128 stands for zero in the data rows.
Here is a table of points, one per row:
[134 135 128 121 181 126 121 123 166 181 122 121 185  95 128  89 190 119
 125 128  91 158 169 173 135  43 176  44 125 166  96 162]
[139 137 131 129 187 112 125 121 161 151 127 120 198 101 124 160  99 120
 133 137 161 157 160 159 147 177 155 167 117 156 130 175]
[168 167 163 164 103 107 153 121 162 104 175 165 123 166 152 117 158 154
 166 106 125 135 138 130 160 159 170 169 111 164 107 164]
[ 90 186 156 156 194 106 151 136 162  85 106 194 111 151 156 103 156 158
 160 129 115 129 142 133 165 175 148 165 171 163 109 142]
[104 122 159 144 159 161 166  85 157 160 174 168 126 159 116 162 159 189
 133 196 161 101 175 160 119 159 156 160 124 163 115 160]
[123 108 158 158 166 115 158 133 153 184 128 125  93 155 163 167 158 160
 164 130 100 124 118 119 107 160 158 161 167 164 128 153]
[166 165 163 161 104 106 156 120 166 104 176 167 122 167 153 116 156 154
 168 107 127 135 137 131 161 159 168 167 110 157 101 162]
[205 119 160 157 159 168 170 123 155 155 104 175 126 165 123 157 159 170
 122 112 158 165 161 154 100 158 158 155 118 157 127 158]
[128 126 127 118 188 168 130 117 151 147 113 181 125 103 137 155 103 129
 130 135 155 169 151 150 125 168 166 163 127 167 132 180]
[114 129 176 160 160 157 169 177 162 150 162 162 128 166 128 171 161 101
 134 182 156 125 167 158 125 148 160 157 134 161 126 162]
[197 118 155 167 163 160 149 176 162 146 158 153 125 163 115 171 158 178
 130 175 158 114 173 157 102 156 164 156 134 155 121 161]
[125 129 160 169 158 184 163 128 161 148 127 103 117 159 127 157 159 178
 128 120 158 166 161 160 118 162 158 155 111 153 132 163]
[115 120  57 207 116 162 208 161  79 171 156 157 129 116 119 116 170 112
 141 176 162 133 105 169 124 194 119 140 133  83  95 162]
[122 137 162 161 155 111 172 134 161 163 126 127 198 160 118 166 158 175
 128 122 161 163 166 164 138 167 149 163 100 154 128 156]
[124 131 126 127 115 154 133 182 166 161 163 162 131 127 132 171 116 136
 131 111 155 106 170 158 131 156 170 157 132 155 132  79]
[120 125 105 117 169 170 113 113 167 150 208 173 126 182 139 161 184 129
 133 126 161 202 144 149 116 159 164 161 149 161 128 168]
[124 132 126 126 117 153 133 181 160 159 163 163 131 125 131 173 120 136
 128 109 157 105 170 155 132 160 167 154 132 164 131  76]
[123 131 164 163 157 184 164 127 152 151 128 104 118 161 128 156 159 180
 128 124 156 168 162 161 117 158 156 154 113 161 130 163]
[114 129 175 154 161 157 177 176 154 149 161 163 128 163 126 171 164 101
 132 182 157 123 164 156 124 151 164 159 133 169 128 160]
[123 107 155 158 162 121 161 129 176 167 131 132 180 158 163 164 156 159
 179 129 200 125 115 105 119 147 163 156 157 141 131 156]
[160 175 175 161 111 160 155 173 184 180 150 153 132  89 193 112 179 160
  80 170 182 140 159  72 166 182  80 155 123 174 107 161]
[104 126 156 156 170 163 159 168 160 191 161 165 124 172 136  61 152 186
 135 177 163 118 192 159 117 163 181 174 129 159 141 155]
[123 112 156 174 160 127 143 133 157 182 126 131 183 156 161 171 156 159
 162 131  96 121 125 124 117 168 156 165 162 160 133 158]
[125 129 132 135 109 161 117 116 162 164 101 186 131 128 137 161 121 130
 131 139 156 163 155 156 129 159 164 161 126 160 127  76]
[124 127 177 169 157 165 176 125 153 162 108 184 127 166 135 155 166  92
 124 120 155 175 151 154 122 154 158 163 118 169 135 159]
[118 119 119 122 119 165 119 170 190 163 163 163 128 103 117 114 213 128
 138 108 161 125  96 171 129 165  94 174 131 193 145 169]
[197 119 158 150 163 160 162 177 162 146 157 153 124 164 117 170 156 178
 127 175 158 115 175 155 101 157 165 155 135 150 119 160]
[126 114 160 167 159 110 152 126 158 160 127 121  97 158 189 165 156 162
  96 122 168 112 105 181 113 154 165 150 175 161 125 158]
[136 132 180 171 163  98 178 129 156 166 125 117 111 158 124 156 162  86
 128 120 164 165 157 159 135 158 154 166 113 163 133 154]
[138 137 109 122 160 116 110 128 163 160 119 124 200 183 128 161 183 116
 127 137 161 159 161 157 143 173 154 170 116 159 131 161]
[163 169 157 156 174 161 154 181 162 188 157 153 133 171 198  73 147 159
 113 169 170 143 128 181 165 163 188 176 123 159 139 153]
[122 137 165 162 155 112 167 133 159 165 126 126 199 162 120 163 159 176
 127 120 160 161 168 165 138 166 147 166 100 154 131 155]
[169 158 156 161 172 169 160 120 171 180 183 158 129 151 155 172 158 156
 166 100 104 137 122 118 162 163 163 165 106 147 131 159]
[131 154 163 158 149 114 165 132 151 164 149 127 191 161 115 159 158 166
 121 129 157 178 173 168 119 165 154 165 196 162 133 161]
[131 154 163 160 151 116 166 132 154 161 149 126 191 161 115 161 156 167
 120 130 158 177 174 168 118 166 150 161 196 161 129 160]
[161 166 161 157 163 161 147 101 162 157 167 156 134 160 183 172 154 160
 108 184 169 128 113 184 167 161 162 158 118 155 112 157]
[157 161 156 145 169 163 158 199 148 167 161 158 130 161 160 188 157 161
 180 180  99 159 119 120 163 157 161 163 113 170 121 158]
[136 141 128 138  88 103 120 123 161 176 123 113 113 116 128 170 106 126
 132 140 161 158 163 160 133 161 177 166 128 159 124 199]
[136 134 114 118 168 103 105 129 156 159 120 120 110 184 130 161 181 121
 128 137 162 160 159 154 133 166 150 164 122 163 126 159]
[139 134 131 130 109 179 126 115 149 156 117  99 124 123 128 158 119 126
 129 140 155 156 155 156 129 163 166 164 126 169 126  79]
[183 171 152 145 163 166 164 126 157 164 106 173 122 159 154 162 160 150
 168 120 196 122 134 101 153 154 159 150 173 157 123 158]
[122 132 167 174 159  99 156 133 152 165 126 121 106 158 119 162 159 176
 130 123 166 165 161 159 128 157 153 158 106 161 121 155]
[138 133 174 188 158 184 164 127 160 151 126  97 123 165 131 153 158  86
 126 118 155 169 155 158 125 158 158 160 119 156 137 166]
[112 124 161 171 157 167 153 128 155 159 110 189 124 166 133 158 163 184
 130 121 157 173 158 158 117 156 156 157 110 161 130 159]
[136 133 110 107 165 102 121 130 164 162 119 121 110 183 128 161 181 121
 129 136 163 160 156 154 135 163 155 165 119 158 126 159]
[111 126 160 164 157 167 163 127 166 157 111 190 125 161 132 160 165 185
 129 122 160 174 157 157 117 153 159 157 111 151 128 161]
[125 128 164 172 157 184 155 130 150 149 126 104 119 160 126 158 161 179
 130 120 158 166 160 160 121 155 156 157 109 164 132 163]
[123 128 169 181 166 159 173 188 161 151 172 161 128 160 130 166 165  99
 126  93 158 119 167 158 126 153 164 154 126 160 138 160]
[124 108 157 159 159 122 158 128 164 169 133 132 182 158 162 165 155 159
 177 130 200 124 115 104 119 147 165 158 158 151 130 156]
[121 128 133 127 117 161 130 109 161 160 208 169 128 118 138 164 119 131
 139 128 164 198 148 155 123 154 170 161 151 162 126  81]
[131 112 158 154 193 147 158 131 154  69 126 118 183 155 161  97 148 154
 157 130 118 125 125 127 106 171 160 168 168 163 124 148]
[127 125 107 113 168 166 109  93 159 160 176 166 130 183 126 156 182 128
 124 120 159  91 171 154 127 165 157 162 132 165 132 164]
[123 134 124 119  91 161 137 182 167 163 165 161 132 119 136 177 111 137
 127 111 156 108 175 158 128 154 188 158 138 158 130 204]
[169 168 158 153 165 163 170 112 153 160 178 156 136 157 186 168 158 159
 100  93 169 122 114 183 168 161 163 153 112 166 125 157]
[179  83 158 163 166 151 148 178 151 155 153 152 133 160 111 174 159 173
 132 173 161 108 174 160 209 158 161 159 114 166 124 155]
[137 135 110 108 164 104 121 128 163 163 120 119 110 186 128 160 179 121
 128 137 161 160 158 154 133 164 153 162 122 157 125 161]
[118 123 176 164 160 161 163  82 165 162 171 163 128 161 121 158 161  97
 132 195 160 103 171 159 125 160 155 163 133 158 121 161]
[128 119 160 159 155 122 159 126 148 159 122 128 190 159 188 167 158 159
  92 122 163 107 109 186 121 168 161 157 167 173 135 156]
[157 170 154 159 162 157 151 194 159 146 157 156 135 164 188 188 158 163
 110 172 166 146 107 182 169 153 166 152 118 162 119 159]
[115 107 160 155 158 180 171 129 167 153 143 101 122 154 120 157 159 165
 123 126 157 174 170 167 211 159 152 156 185 151 132 162]
[183 171 153 153 163 167 156 125 143 166 107 172 123 158 154 162 160 148
 171 119 195 121 134 105 154 153 161 154 173 169 124 156]
[114 123 160 168 164 163 157  98 150 161 183 167 125 157 117 158 160 187
 124 104 163  96 176 157 121 159 156 154 117 166 125 161]
[123 111 159 144 159 128 171 132 157 181 126 130 184 157 160 170 156 158
 160 131  97 122 121 123 117 166 158 165 162 161 133 158]
[164 167  91 173 130 112 173 110  92 101 159 160 124 113 165 139 159 167
  92 173 119 129 146 110 161  50  95 197 126  92 229 157]
[138 133 129 121 193 100 133 123 158 155 130 113 106  97 128 157 101 125
 136 135 162 158 159 157 137 173 160 165 125 159 128 175]
[102 184 154 156 159 182 159 130 151 160 128 101 117 152 156 162 159 157
 176 126 194 124 132 110 171 149 159 153 165 166 126 164]
[122 123 182  92 122 166  92 169  57 167 161 160 129 125 123 115 186 130
 133 107 162 125 107 165 126 174 111 156 131  52 121 168]
[123 106 158 159 167 114 156 132 169 184 129 125  93 154 161 166 156 161
 164 130  99 124 117 121 108 158 159 164 168 150 130 153]
[110 125 161 156 157 166 171 128 160 155 110 190 125 161 130 162 166 182
 129 122 159 173 155 157 119 155 160 156 110 156 129 160]
[124 106 159 162 161 120 154 129 147 169 134 131 182 156 164 165 156 159
 179 129 200 124 116 105 120 149 164 157 157 167 130 157]
[114 128 174 171 159 157 160 177 166 151 161 162 129 165 128 169 162 100
 131 181 156 123 166 157 124 153 162 162 134 158 129 161]
[126 118 160 162  89 150 151 130 168  90 119 121 187 172 163 111 160 157
 154 134 113 126 130 129 103 161 174 171 172 158 118 168]
[159 161 166 152 106 112 152 117 165 111 163 163 121 172 150 125 153 157
 173 181 132 138 132 130 158 200 167  32 118 167 250 160]
[114 128 175 172 161 157 158 176 167 150 162 162 130 169 128 168 159 100
 132 182 156 122 168 157 125 151 158 160 134 155 127 161]
[123 133 166 161 161  99 169 132 163 166 127 121 107 156 120 160 161 177
 131 121 164 164 163 162 128 159 155 161 106 150 125 155]
[100 183 156 165 161 182 146 130 163 160 126 101 118 155 159 162 159 156
 177 127 193 122 133 112 173 149 156 154 164 151 129 161]
[ 99 200 160 160 154 160 156 119 171 154 104 177 131 157  61 177 163 164
  92 121 156 101  83 168 178 154 174 158 178 157 133 159]
[195  97 158 166 159 164 155 125 160 162 126 173 128 161 118 154 159 156
 119 118 159 175 173 161 190 162 156 159 195 151 131 159]
[127 128 122 132 197 159 122 183 156 140 177 159 126  98 131 166 102 136
 131 106 157 112 167 153 129 165 172 158 135 162 133 180]
[178 179 152 159 158 164 156 125 160 164 104 170 127 151 177 163 164 152
 228 120 177 117 143 242 158 149 143 168 174 155 137 159]
[170 180 158 159 176 156 156 173 162 177 157 147 132 173  71  81 144 162
 116 169 169 132  86 159 166 155 201 173 126 162 132 151]
[128 124 172 174 166 163 174  93 164 165 182 162 128 158 124 152 162  96
 122 103 161  96 172 158 125 163 159 160 125 156 135 160]
[124 129 128 129  86 170 120 117 154 167 104 183 129 123 139 166 111 131
 130 140 156 166 157 155 125 153 182 166 130 169 128 204]
[130 146 166 158 158 102 164 134 153 164 150 121 100 158 117 158 157 169
 122 130 161 179 170 162 111 158 152 155 201 162 124 159]
[126 124 125 128 190 168 122 117 172 144 111 182 125 102 137 155 105 130
 133 135 157 168 151 152 128 169 166 161 125 152 131 180]
[125 130 162 159 156 184 170 128 161 149 126 103 118 158 126 158 162 179
 129 121 158 167 161 160 119 159 157 156 110 151 130 163]
[139 133 131 124 111 178 131 117 166 154 117 100 124 123 131 159 118 127
 131 138 155 157 157 160 130 161 164 163 126 153 128  80]
[102 104 160 165 156 161 154 128 150 161 130 186 126 158 126 160 164 171
 121 127 157 182 168 161 207 158 154 154 187 163 127 160]
Along one direction, these points spread out more than along any other. Take the direction at right angles to it along which they spread out most. Then take the direction at right angles to both along which they spread out most. Go by this last direction. Where along it does each point below lie, from 0 to 99? The average is 50, and the first point in the table lies past the average. One standard deviation of the points above along it is 16.
[126 114 158 159 162 109 161 125 166 163 125 122  98 155 189 163 158 162
  94 123 165 109 107 183 114 158 165 153 174 158 130 156] -> 50
[160 159 157 158 165 167 143 106 159 179 172 159 129 161 152 176 153 157
 175 193 102 142 122 119 160 160 155 166 114 160 113 158] -> 58
[124 127 175 167 158 166 179 124 159 159 108 185 128 166 138 154 165  92
 127 120 157 174 154 155 123 159 157 161 117 159 134 159] -> 33
[188 110 179 157 111 161 164 157 184 162 156 151 124  82  98 119 184 174
 141 176 163 130 100 175 103 161  93 171 132 188 130 162] -> 52
[163 166 161 145 162 163 159 100 167 154 169 155 135 160 180 174 154 160
 107 184 169 129 111 182 165 160 161 157 119 153 114 159] -> 47
[122 119 128 126 127 166 128 166 176 169 165 158 129 177 117 104  58 129
 130 110 159 123  95 165 127 143  51 145 130 178 120 177] -> 69
[124 130 102 116 169 162 111 188 164 149 166 165 129 186 134 168 184 134
 128 107 157 110 168 154 127 159 163 158 131 164 135 164] -> 49
[167 158 157 156 171 169 162 118 151 183 181 158 131 155 156 171 156 157
 166 101 103 135 124 118 165 164 160 162 103 164 127 158] -> 59
[139 130 107 105 161 189 121 125 160 145 118 104 123 186 137 155 182 121
 126 136 157 163 154 152 125 161 160 164 124 163 133 170] -> 48
[182 176 152 152 162 173 158 128 167 179 102 172 125 161 152 167 156 147
 153 119  94 119 141 122 150 170 152 158 177 146 125 159] -> 63
[197  97 158 165 157 164 156 125 157 163 125 172 127 162 118 155 157 157
 119 119 157 174 173 160 189 162 155 155 196 154 127 160] -> 35
[101 188 156 154 157 189 158 133 157 177 120 100 121 157 155 168 158 156
 158 126  92 118 142 129 170 167 148 162 168 161 133 162] -> 59
[169 167 161 157 103 105 163 121 158 106 176 165 122 164 151 115 160 152
 165 106 126 135 137 128 159 161 173 170 112 171 105 163] -> 74
[108  75 160 144  98 128 168 130 165 101 114 114 108 166 161 108 159 154
 161 132 120 117 129 130 203 158 174 169 158 163 116 163] -> 71
